50 stands for zero in the data rows.
Each row below has a hidden score, from 0 to 15, with 7 about the middle. What is it?
[41, 53, 43, 58, 50, 47, 42, 60] 10
[35, 56, 46, 50, 55, 36, 53, 65] 9
[46, 63, 54, 43, 44, 46, 59, 58] 4
[84, 16, 53, 53, 81, 98, 53, 17] 6
[57, 44, 52, 53, 46, 48, 55, 46] 4
[71, 46, 81, 46, 50, 44, 42, 26] 0
[34, 49, 41, 42, 73, 52, 34, 67] 12
[49, 54, 47, 51, 48, 50, 45, 66] 8
[51, 64, 56, 50, 35, 51, 52, 41] 2
[79, 18, 59, 56, 89, 93, 62, 22] 8
[58, 45, 56, 53, 45, 43, 56, 35] 2
[41, 48, 38, 52, 66, 54, 56, 57] 12
[53, 41, 36, 51, 51, 58, 54, 54] 8
[47, 45, 38, 56, 43, 44, 48, 58] 8
[39, 33, 34, 44, 65, 53, 48, 54] 9
[49, 54, 57, 48, 44, 36, 53, 45] 2
[33, 47, 42, 50, 63, 44, 40, 62] 11
[39, 56, 38, 55, 45, 48, 47, 60] 9
[38, 57, 33, 59, 47, 59, 45, 57] 11
[64, 36, 66, 51, 42, 44, 47, 34] 0
[75, 21, 35, 42, 41, 69, 48, 66] 3
[41, 59, 41, 40, 52, 49, 61, 66] 7
[39, 53, 44, 59, 48, 45, 60, 64] 11
[57, 55, 64, 47, 44, 43, 48, 32] 0
[99, 31, 99, 61, 50, 82, 42, 2] 0
[46, 62, 73, 44, 42, 37, 43, 30] 0
[58, 63, 37, 47, 41, 49, 49, 74] 7
[34, 64, 36, 57, 48, 56, 50, 56] 11
[47, 52, 54, 54, 48, 38, 64, 65] 7
[46, 64, 49, 57, 45, 57, 43, 53] 8
[52, 43, 48, 50, 51, 48, 49, 49] 5
[50, 59, 49, 47, 37, 45, 53, 41] 1
[41, 48, 42, 55, 60, 53, 55, 60] 11
[49, 56, 59, 41, 38, 23, 59, 56] 0
[47, 58, 52, 47, 54, 35, 49, 60] 6
[39, 77, 24, 39, 45, 80, 48, 81] 11
[37, 59, 38, 54, 58, 56, 42, 59] 12
[36, 51, 39, 53, 61, 54, 44, 58] 12
[99, 63, 99, 67, 47, 73, 45, 14] 0
[53, 53, 50, 53, 49, 52, 46, 51] 6
[56, 51, 61, 53, 43, 38, 53, 42] 2
[46, 50, 48, 45, 45, 27, 67, 66] 5
[42, 47, 39, 58, 45, 58, 48, 59] 10
[42, 57, 38, 59, 45, 61, 46, 63] 11
[30, 74, 17, 53, 56, 63, 52, 72] 15
[60, 42, 87, 45, 46, 40, 39, 17] 0
[98, 48, 83, 63, 92, 99, 67, 30] 9
[43, 59, 35, 61, 53, 49, 48, 56] 12
[48, 48, 50, 49, 45, 28, 47, 65] 5
[47, 41, 36, 54, 55, 63, 64, 48] 9
[51, 43, 49, 65, 47, 41, 59, 51] 8
[73, 26, 70, 50, 46, 39, 44, 37] 0
[42, 55, 38, 46, 53, 48, 45, 51] 7
[67, 34, 56, 55, 47, 55, 50, 44] 4
[75, 17, 61, 47, 48, 45, 48, 33] 0
[45, 50, 57, 49, 51, 34, 46, 56] 5
[84, 30, 69, 55, 46, 66, 56, 22] 0
[67, 35, 55, 64, 94, 91, 66, 30] 14
[31, 62, 30, 57, 52, 64, 49, 68] 14
[61, 39, 49, 50, 68, 72, 60, 39] 7
[42, 40, 36, 56, 74, 55, 59, 46] 13
[51, 38, 40, 47, 63, 73, 53, 40] 7
[36, 62, 34, 48, 46, 60, 46, 51] 8
[38, 54, 38, 62, 53, 54, 43, 54] 12
[34, 69, 44, 57, 47, 50, 47, 62] 11
[37, 59, 48, 47, 49, 37, 53, 59] 7
[26, 53, 47, 42, 65, 42, 49, 64] 10
[36, 69, 32, 50, 48, 63, 48, 56] 10
[39, 49, 54, 51, 46, 32, 56, 62] 6
[49, 50, 48, 50, 53, 40, 50, 53] 6
[47, 47, 46, 46, 48, 41, 49, 53] 5
[55, 31, 45, 52, 56, 58, 59, 49] 7
[27, 45, 37, 51, 66, 50, 45, 61] 13
[44, 57, 53, 41, 54, 42, 55, 47] 4
[38, 43, 45, 55, 54, 55, 41, 62] 11
[40, 50, 40, 59, 52, 52, 40, 54] 11
[45, 46, 50, 48, 39, 37, 58, 56] 4
[56, 48, 54, 46, 40, 24, 64, 57] 1
[37, 56, 34, 48, 56, 54, 48, 60] 10
[41, 44, 54, 48, 43, 46, 56, 51] 4
[71, 41, 74, 49, 33, 47, 40, 28] 0
[45, 53, 50, 42, 59, 60, 52, 51] 6
[37, 54, 39, 46, 47, 55, 47, 60] 8
[51, 62, 37, 48, 40, 53, 48, 76] 8
[42, 64, 57, 46, 44, 38, 51, 43] 3
[83, 43, 65, 71, 99, 99, 71, 28] 15
[58, 46, 51, 44, 33, 28, 62, 59] 0
[39, 56, 47, 50, 50, 53, 48, 60] 8
[41, 56, 40, 46, 55, 57, 45, 67] 10
[37, 51, 50, 47, 59, 30, 52, 62] 8
[54, 42, 46, 51, 50, 61, 47, 49] 6
[58, 44, 63, 49, 41, 22, 61, 57] 1
[43, 52, 46, 50, 52, 55, 52, 64] 9
[28, 72, 31, 53, 53, 66, 49, 53] 12
[36, 61, 37, 50, 49, 57, 49, 56] 9
[46, 63, 60, 44, 45, 47, 57, 37] 1
[34, 50, 44, 50, 49, 38, 49, 58] 8
[43, 49, 53, 50, 51, 37, 45, 59] 7
[38, 57, 37, 57, 50, 56, 42, 54] 11
[34, 76, 0, 57, 44, 99, 55, 80] 15
[57, 36, 46, 52, 60, 64, 55, 44] 7
[49, 51, 48, 46, 45, 35, 58, 63] 5
[29, 63, 30, 48, 43, 62, 46, 58] 9
[44, 71, 32, 46, 39, 51, 51, 68] 7
[37, 58, 39, 56, 62, 49, 50, 55] 12
[56, 43, 60, 45, 52, 33, 56, 49] 2
[99, 27, 80, 61, 53, 95, 43, 12] 0
[40, 57, 40, 55, 50, 54, 49, 61] 10
[45, 65, 48, 44, 49, 53, 48, 52] 5
[35, 53, 38, 49, 55, 56, 51, 57] 10
[55, 50, 52, 47, 47, 25, 59, 59] 3
[47, 55, 44, 53, 51, 47, 48, 56] 8
[52, 45, 41, 57, 64, 63, 52, 50] 11
[58, 39, 40, 59, 58, 71, 49, 48] 10
[59, 95, 76, 62, 48, 62, 45, 64] 9
[37, 62, 33, 58, 51, 66, 58, 62] 13
[61, 26, 56, 45, 35, 32, 56, 42] 0
[37, 53, 38, 56, 65, 51, 55, 57] 13
[55, 60, 66, 54, 43, 50, 50, 39] 3
[63, 29, 69, 55, 43, 33, 40, 40] 1
[42, 63, 24, 51, 51, 64, 50, 59] 11
[70, 32, 71, 43, 37, 47, 48, 27] 0
[34, 55, 36, 51, 56, 51, 36, 57] 11
[51, 45, 47, 54, 38, 57, 55, 51] 5
[42, 55, 35, 58, 48, 53, 50, 59] 11
[67, 26, 41, 49, 59, 72, 50, 36] 5
[37, 48, 37, 52, 62, 51, 58, 57] 11
[43, 52, 50, 46, 54, 30, 46, 50] 5
[43, 50, 37, 40, 65, 54, 64, 60] 8
[42, 86, 55, 53, 48, 62, 52, 48] 8
[49, 60, 51, 51, 42, 44, 49, 46] 4
[45, 47, 42, 51, 50, 58, 44, 59] 9
[80, 28, 62, 53, 55, 85, 58, 17] 1
[54, 37, 52, 44, 35, 23, 56, 60] 0
[39, 58, 38, 49, 50, 46, 47, 63] 9
[45, 60, 49, 45, 53, 41, 48, 46] 5
[47, 53, 39, 52, 50, 46, 47, 49] 7
[34, 53, 43, 50, 58, 36, 54, 65] 10
[53, 46, 49, 48, 35, 29, 62, 53] 1
[83, 22, 64, 54, 65, 81, 46, 13] 2
[78, 62, 91, 49, 41, 61, 39, 20] 0
[46, 50, 51, 45, 51, 27, 45, 61] 5
[44, 46, 49, 46, 49, 30, 55, 63] 5
[39, 56, 51, 41, 49, 41, 50, 57] 5
[41, 55, 46, 56, 55, 53, 45, 52] 10
[36, 65, 53, 46, 42, 54, 42, 66] 7
[48, 57, 77, 45, 43, 36, 35, 31] 0
[33, 69, 36, 57, 48, 50, 47, 57] 11
[34, 50, 44, 43, 55, 41, 44, 65] 8
[60, 39, 59, 46, 43, 54, 56, 42] 1
[58, 54, 79, 46, 40, 45, 40, 22] 0
[69, 33, 59, 53, 41, 36, 51, 47] 1
[61, 34, 45, 47, 46, 52, 59, 35] 1
[61, 42, 51, 48, 44, 48, 56, 43] 2
[54, 34, 42, 48, 67, 71, 57, 35] 7
[46, 52, 45, 52, 45, 64, 53, 45] 6
[50, 38, 46, 51, 51, 39, 55, 53] 6
[50, 69, 64, 63, 43, 47, 47, 33] 5
[39, 47, 42, 49, 59, 39, 51, 61] 9
[59, 47, 64, 44, 44, 27, 54, 47] 0
[44, 55, 34, 49, 44, 50, 50, 77] 10
[48, 53, 54, 50, 39, 34, 54, 57] 4
[61, 34, 59, 44, 42, 34, 56, 45] 0
[26, 54, 37, 43, 70, 52, 51, 59] 12
[82, 14, 71, 51, 56, 73, 44, 13] 0
[35, 69, 40, 50, 64, 51, 53, 63] 12
[71, 34, 47, 51, 68, 80, 67, 36] 7
[49, 52, 43, 45, 36, 35, 58, 58] 3
[41, 61, 42, 51, 54, 55, 51, 56] 9
[47, 58, 31, 46, 50, 58, 56, 68] 9
[52, 44, 48, 48, 41, 27, 52, 57] 3
[42, 49, 53, 41, 51, 48, 48, 53] 4
[63, 45, 56, 39, 41, 33, 63, 45] 0
[27, 46, 24, 33, 69, 65, 39, 53] 10
[48, 46, 37, 46, 37, 31, 57, 74] 5
[54, 66, 54, 62, 43, 40, 54, 37] 5
[37, 49, 52, 39, 41, 26, 45, 58] 2
[40, 73, 43, 55, 42, 61, 50, 45] 7
[38, 52, 40, 54, 58, 54, 53, 63] 12
[54, 48, 60, 53, 41, 45, 51, 38] 2
[42, 54, 44, 49, 49, 45, 46, 58] 7
[51, 37, 58, 46, 41, 23, 62, 46] 0
[52, 56, 53, 45, 50, 38, 64, 48] 3
[43, 75, 28, 47, 34, 71, 59, 73] 9
[51, 47, 51, 51, 43, 46, 63, 62] 6
[37, 72, 19, 45, 43, 76, 50, 67] 11
[42, 45, 45, 44, 46, 35, 50, 60] 5
[37, 56, 39, 49, 54, 53, 51, 54] 9
[43, 55, 54, 57, 46, 54, 35, 62] 9
[38, 51, 41, 53, 50, 57, 40, 62] 10
[63, 31, 58, 49, 41, 45, 57, 41] 0
[53, 44, 32, 45, 33, 43, 61, 75] 5
[42, 56, 38, 45, 43, 49, 59, 62] 6
[40, 74, 41, 45, 48, 64, 56, 52] 7
[41, 68, 36, 48, 44, 67, 51, 49] 7
[40, 77, 28, 58, 36, 75, 51, 77] 13
[46, 52, 39, 45, 45, 49, 51, 57] 6
[38, 59, 40, 59, 43, 67, 42, 49] 10
[40, 51, 54, 49, 54, 49, 47, 60] 8
[54, 59, 60, 48, 49, 35, 49, 43] 2
[59, 35, 57, 46, 41, 27, 57, 44] 0
[41, 58, 28, 58, 58, 77, 42, 49] 13
[32, 58, 44, 41, 57, 48, 55, 66] 9
[30, 53, 36, 45, 65, 46, 45, 64] 11
[52, 53, 44, 52, 49, 41, 52, 51] 6
[18, 48, 28, 45, 75, 67, 38, 59] 15
[54, 55, 61, 56, 33, 41, 51, 32] 0
[35, 51, 40, 51, 52, 49, 46, 63] 10
[31, 50, 38, 47, 67, 45, 47, 64] 12
[46, 56, 46, 51, 38, 31, 61, 60] 5
[60, 48, 82, 38, 40, 42, 36, 13] 0
[47, 42, 40, 47, 61, 57, 41, 44] 7
[36, 53, 47, 42, 50, 35, 56, 63] 6
[46, 47, 48, 59, 44, 32, 53, 59] 8
[36, 51, 35, 56, 50, 55, 45, 62] 12
[40, 51, 34, 56, 53, 58, 50, 60] 12
